In the data rows, zero lies at 7.5, halfway between 7 and 8.
Here are some points, one per row:
1:12:6:8:11:13:10:7:9:10:7:6:8:6:10:12:11:13:10:5:12:11:10:10:4:10:6:8:7:7:7:10:8:5:6:5:8:7:9:7:6:11:5:10:8:5:7:9
7:10:5:9:10:6:8:9:9:6:7:13:8:6:5:9:11:9:5:7:6:9:10:7:7:6:5:6:6:9:6:9:10:9:8:8:6:6:8:0:11:4:5:10:7:8:4:7
6:11:7:7:8:5:8:11:8:6:13:10:7:5:8:12:11:7:9:6:8:11:9:13:6:1:6:10:10:4:10:9:9:2:6:5:5:8:14:11:10:7:8:6:6:6:7:8
6:4:9:3:9:10:7:12:9:6:3:7:8:8:9:5:8:6:5:8:8:9:0:6:9:5:8:12:11:10:6:10:8:5:9:13:10:9:4:7:5:6:7:5:7:7:3:9
6:7:8:8:6:9:4:8:4:6:3:4:11:3:7:9:10:6:7:10:3:7:6:1:8:8:5:3:7:6:11:7:9:6:9:14:5:10:7:9:8:7:5:4:7:6:9:6
9:6:4:11:9:6:5:6:10:7:6:5:4:5:15:5:13:4:10:9:10:7:0:6:9:9:11:6:4:7:6:9:10:9:12:10:7:9:10:7:8:8:13:7:4:7:11:7
6:7:13:6:12:9:9:9:6:8:8:8:9:6:10:8:11:4:4:9:8:7:12:3:6:7:8:5:5:9:7:8:11:6:14:8:6:7:10:8:6:15:8:11:9:6:11:8
8:12:4:4:9:7:8:9:6:7:5:4:1:9:5:10:1:5:6:4:11:7:9:5:7:10:6:7:8:3:6:9:9:15:7:5:6:11:13:6:10:7:11:11:4:9:8:7
7:0:2:6:9:8:6:8:6:5:13:10:9:4:5:8:12:10:11:0:13:10:11:8:6:4:7:7:9:8:5:9:9:9:3:4:11:8:4:12:12:14:6:9:9:5:5:7
5:4:9:8:8:8:4:9:6:15:10:8:7:5:6:8:8:8:7:9:6:7:6:11:4:7:4:9:8:8:11:7:7:11:8:11:14:5:8:9:10:4:7:4:12:12:6:4
5:5:11:4:6:8:6:4:7:6:5:7:5:6:6:2:7:6:7:10:7:6:5:9:11:6:8:7:10:2:7:5:8:3:10:10:8:7:4:8:10:11:10:8:5:10:7:6
7:9:10:9:7:8:9:10:11:10:6:7:10:8:10:10:0:7:8:6:11:10:6:5:7:10:3:10:8:12:6:5:5:4:4:4:3:3:5:10:13:6:8:8:5:8:8:12
3:8:8:10:7:4:7:8:10:9:7:9:7:13:8:13:11:1:8:10:10:11:10:5:8:9:9:9:7:8:7:3:7:9:3:8:10:6:7:9:8:7:9:7:3:11:7:9
7:8:3:4:8:7:5:7:6:3:9:10:9:9:7:7:6:6:8:7:4:7:4:11:5:9:7:10:6:7:8:4:3:7:10:11:12:6:5:6:9:6:5:8:12:10:12:6
8:9:6:10:7:7:9:6:12:5:6:6:14:8:10:4:6:6:5:12:13:5:10:6:7:6:7:7:8:8:11:10:6:9:5:9:11:6:6:9:8:6:10:8:10:9:8:7
7:7:8:8:8:6:7:9:11:4:6:10:9:10:7:11:7:14:9:10:9:8:8:9:10:10:6:6:8:9:7:6:11:12:6:12:6:6:10:7:7:9:8:8:11:6:9:7
3:3:6:11:7:10:8:9:4:5:11:9:10:7:5:6:6:5:8:14:10:11:4:9:5:6:10:8:9:11:7:6:5:8:6:7:8:11:11:6:6:6:8:9:9:9:10:7
7:6:6:9:8:10:5:6:8:7:6:5:12:9:12:3:6:8:12:6:5:3:8:4:10:5:5:8:7:11:10:2:7:9:14:7:7:10:9:8:3:6:9:6:5:5:4:10
10:8:5:8:6:5:8:8:5:8:6:9:6:3:4:7:7:6:8:8:9:4:7:6:12:9:8:12:8:11:6:5:4:5:2:9:10:4:7:4:7:12:11:2:11:7:10:8
5:6:8:4:8:10:4:10:6:8:7:2:5:7:4:10:8:7:13:9:8:9:9:7:9:6:8:10:6:9:4:9:5:7:6:8:9:1:8:7:4:2:6:13:10:5:6:5
11:7:11:5:6:5:7:3:5:6:7:10:9:12:10:11:12:12:7:6:6:5:11:9:4:8:9:12:9:11:8:7:7:4:6:5:7:9:12:12:8:4:11:12:8:7:7:7
7:6:11:7:8:4:6:7:5:8:7:8:1:7:9:6:3:7:7:8:10:10:10:9:10:12:7:11:9:6:6:8:7:8:5:6:8:11:9:9:9:6:0:8:8:6:4:6
8:12:6:11:10:8:5:10:15:5:8:13:2:0:8:10:8:8:5:6:6:6:12:7:11:8:10:4:12:9:11:7:8:7:9:8:11:6:9:12:7:8:7:8:9:9:7:9
7:9:6:8:4:6:14:14:6:9:6:9:10:6:3:5:11:6:6:2:8:8:8:12:10:11:7:10:9:6:8:6:6:8:7:7:5:9:4:11:7:4:6:7:7:7:8:7
12:11:7:8:5:4:9:4:5:9:6:4:8:8:7:5:5:14:6:9:10:10:9:4:11:9:9:5:6:6:5:7:9:3:13:4:9:8:5:6:7:4:7:8:11:7:4:6
6:13:12:7:6:7:7:9:2:5:10:5:3:7:8:1:5:8:4:7:10:9:11:8:5:6:8:7:8:12:7:8:11:6:7:2:7:8:9:7:6:8:6:5:8:5:6:3
9:7:8:9:4:12:7:7:11:6:7:8:7:9:8:5:8:3:8:8:6:9:10:9:9:7:4:8:3:7:5:11:9:8:6:8:7:8:6:8:8:7:6:6:13:12:8:14
7:4:6:6:9:2:5:5:7:8:10:6:7:8:5:8:7:9:6:7:8:8:6:7:6:6:7:4:6:9:12:10:11:3:8:8:9:10:7:6:1:11:8:15:0:10:7:10
12:10:11:8:8:6:8:8:5:9:7:9:5:7:6:6:4:8:9:0:6:10:8:5:10:8:10:9:1:6:8:8:7:7:7:4:11:8:6:6:8:5:11:7:7:9:9:4
9:6:7:6:11:5:6:0:10:6:7:7:9:6:0:11:8:5:5:7:7:6:7:9:4:9:9:8:9:11:12:8:9:9:9:1:6:6:7:8:7:4:5:2:9:4:8:7
6:4:7:8:7:9:15:6:10:8:10:3:5:8:8:7:9:4:11:7:5:5:5:8:7:4:11:5:12:9:5:7:8:6:11:10:8:8:8:8:9:7:4:7:8:12:9:5
11:7:8:11:10:6:9:9:7:4:4:3:8:9:8:6:5:8:8:9:6:6:7:6:3:8:5:0:5:3:2:7:4:9:6:6:9:7:6:6:4:9:8:5:7:8:2:6
10:2:4:6:4:8:8:8:9:9:9:9:6:10:12:6:8:7:9:10:3:6:12:6:6:10:8:5:9:8:9:9:11:6:11:3:7:7:5:3:6:8:11:5:6:7:12:12
5:4:11:1:7:10:9:3:7:10:8:11:10:10:11:6:7:6:8:5:9:9:5:9:10:4:6:6:9:3:13:11:2:6:10:11:4:10:10:6:4:10:7:5:6:12:7:7
10:12:9:6:3:8:4:8:10:13:5:8:10:6:8:8:7:4:11:5:3:8:7:10:7:14:9:6:11:7:7:9:7:6:7:6:5:10:10:8:11:11:10:7:10:8:7:6
6:6:8:8:8:8:4:6:11:10:6:5:8:10:9:4:8:10:5:7:5:10:11:10:5:3:11:7:8:12:5:9:1:5:11:9:3:9:10:7:9:9:8:6:4:4:12:7
4:7:11:9:8:6:5:9:15:9:9:8:5:10:8:7:8:9:11:7:10:7:8:3:7:6:6:15:8:5:7:8:9:6:4:6:6:10:7:7:4:8:6:10:11:8:10:5
10:8:5:10:2:9:7:7:7:8:3:11:9:7:6:7:7:9:5:9:10:7:5:6:6:7:3:7:8:8:8:5:5:12:9:5:7:5:4:9:4:7:3:9:4:5:10:10
10:9:7:6:7:10:7:8:5:4:10:4:3:13:7:8:7:11:1:10:3:6:4:8:10:8:6:3:5:8:7:8:5:8:3:3:10:11:7:9:9:8:11:7:7:4:5:2
9:10:8:8:6:9:6:6:7:8:10:10:9:9:10:13:5:4:10:7:7:6:8:12:8:7:13:8:8:4:6:6:7:9:7:10:4:11:2:6:9:8:11:7:10:7:5:5
15:6:8:7:7:10:9:8:8:7:10:5:8:5:8:9:9:11:5:9:7:10:5:10:6:9:6:10:9:6:11:5:7:11:7:9:4:5:4:10:9:9:10:9:9:8:7:10
9:3:7:10:5:10:8:6:7:11:7:6:12:12:9:8:6:4:3:7:8:3:5:8:9:7:11:5:7:4:8:3:11:5:10:11:10:9:13:6:6:5:7:5:6:3:7:9
9:12:11:8:13:13:11:5:8:10:11:11:8:4:5:9:8:13:11:10:9:7:9:7:8:7:5:9:8:7:3:7:7:7:4:10:7:11:7:8:9:7:8:9:3:8:12:13
8:9:12:5:8:4:7:12:1:6:6:3:8:10:7:7:8:11:9:8:6:8:4:7:12:7:10:7:7:5:9:6:4:13:7:5:11:6:6:5:9:8:3:7:8:10:7:9
5:9:4:5:5:6:9:5:8:7:7:11:11:4:8:4:6:10:4:8:0:10:7:7:9:8:7:7:4:7:7:6:13:12:1:6:8:3:6:11:4:5:8:8:8:5:7:9
5:9:4:11:10:6:6:9:4:5:10:9:7:11:6:5:7:9:8:8:8:1:9:7:6:9:11:7:2:6:8:15:8:5:12:12:3:3:10:10:9:8:6:7:4:8:7:7
There is one direction along which these points spread out most. Take the direction at right angles to it along which they spread out most. Go by this last direction. Where along it does each point below lie, from 0 to 99? The average is 50, and the first point in the table lies past the average. One standard deviation of the points above along it is 16.
5:6:8:4:8:10:4:10:6:8:7:2:5:7:4:10:8:7:13:9:8:9:9:7:9:6:8:10:6:9:4:9:5:7:6:8:9:1:8:7:4:2:6:13:10:5:6:5 42
9:7:8:9:4:12:7:7:11:6:7:8:7:9:8:5:8:3:8:8:6:9:10:9:9:7:4:8:3:7:5:11:9:8:6:8:7:8:6:8:8:7:6:6:13:12:8:14 53
7:0:2:6:9:8:6:8:6:5:13:10:9:4:5:8:12:10:11:0:13:10:11:8:6:4:7:7:9:8:5:9:9:9:3:4:11:8:4:12:12:14:6:9:9:5:5:7 66
15:6:8:7:7:10:9:8:8:7:10:5:8:5:8:9:9:11:5:9:7:10:5:10:6:9:6:10:9:6:11:5:7:11:7:9:4:5:4:10:9:9:10:9:9:8:7:10 47
6:4:7:8:7:9:15:6:10:8:10:3:5:8:8:7:9:4:11:7:5:5:5:8:7:4:11:5:12:9:5:7:8:6:11:10:8:8:8:8:9:7:4:7:8:12:9:5 66
4:7:11:9:8:6:5:9:15:9:9:8:5:10:8:7:8:9:11:7:10:7:8:3:7:6:6:15:8:5:7:8:9:6:4:6:6:10:7:7:4:8:6:10:11:8:10:5 64
11:7:8:11:10:6:9:9:7:4:4:3:8:9:8:6:5:8:8:9:6:6:7:6:3:8:5:0:5:3:2:7:4:9:6:6:9:7:6:6:4:9:8:5:7:8:2:6 20
9:6:7:6:11:5:6:0:10:6:7:7:9:6:0:11:8:5:5:7:7:6:7:9:4:9:9:8:9:11:12:8:9:9:9:1:6:6:7:8:7:4:5:2:9:4:8:7 46
7:6:11:7:8:4:6:7:5:8:7:8:1:7:9:6:3:7:7:8:10:10:10:9:10:12:7:11:9:6:6:8:7:8:5:6:8:11:9:9:9:6:0:8:8:6:4:6 33
8:12:6:11:10:8:5:10:15:5:8:13:2:0:8:10:8:8:5:6:6:6:12:7:11:8:10:4:12:9:11:7:8:7:9:8:11:6:9:12:7:8:7:8:9:9:7:9 64
7:6:6:9:8:10:5:6:8:7:6:5:12:9:12:3:6:8:12:6:5:3:8:4:10:5:5:8:7:11:10:2:7:9:14:7:7:10:9:8:3:6:9:6:5:5:4:10 52
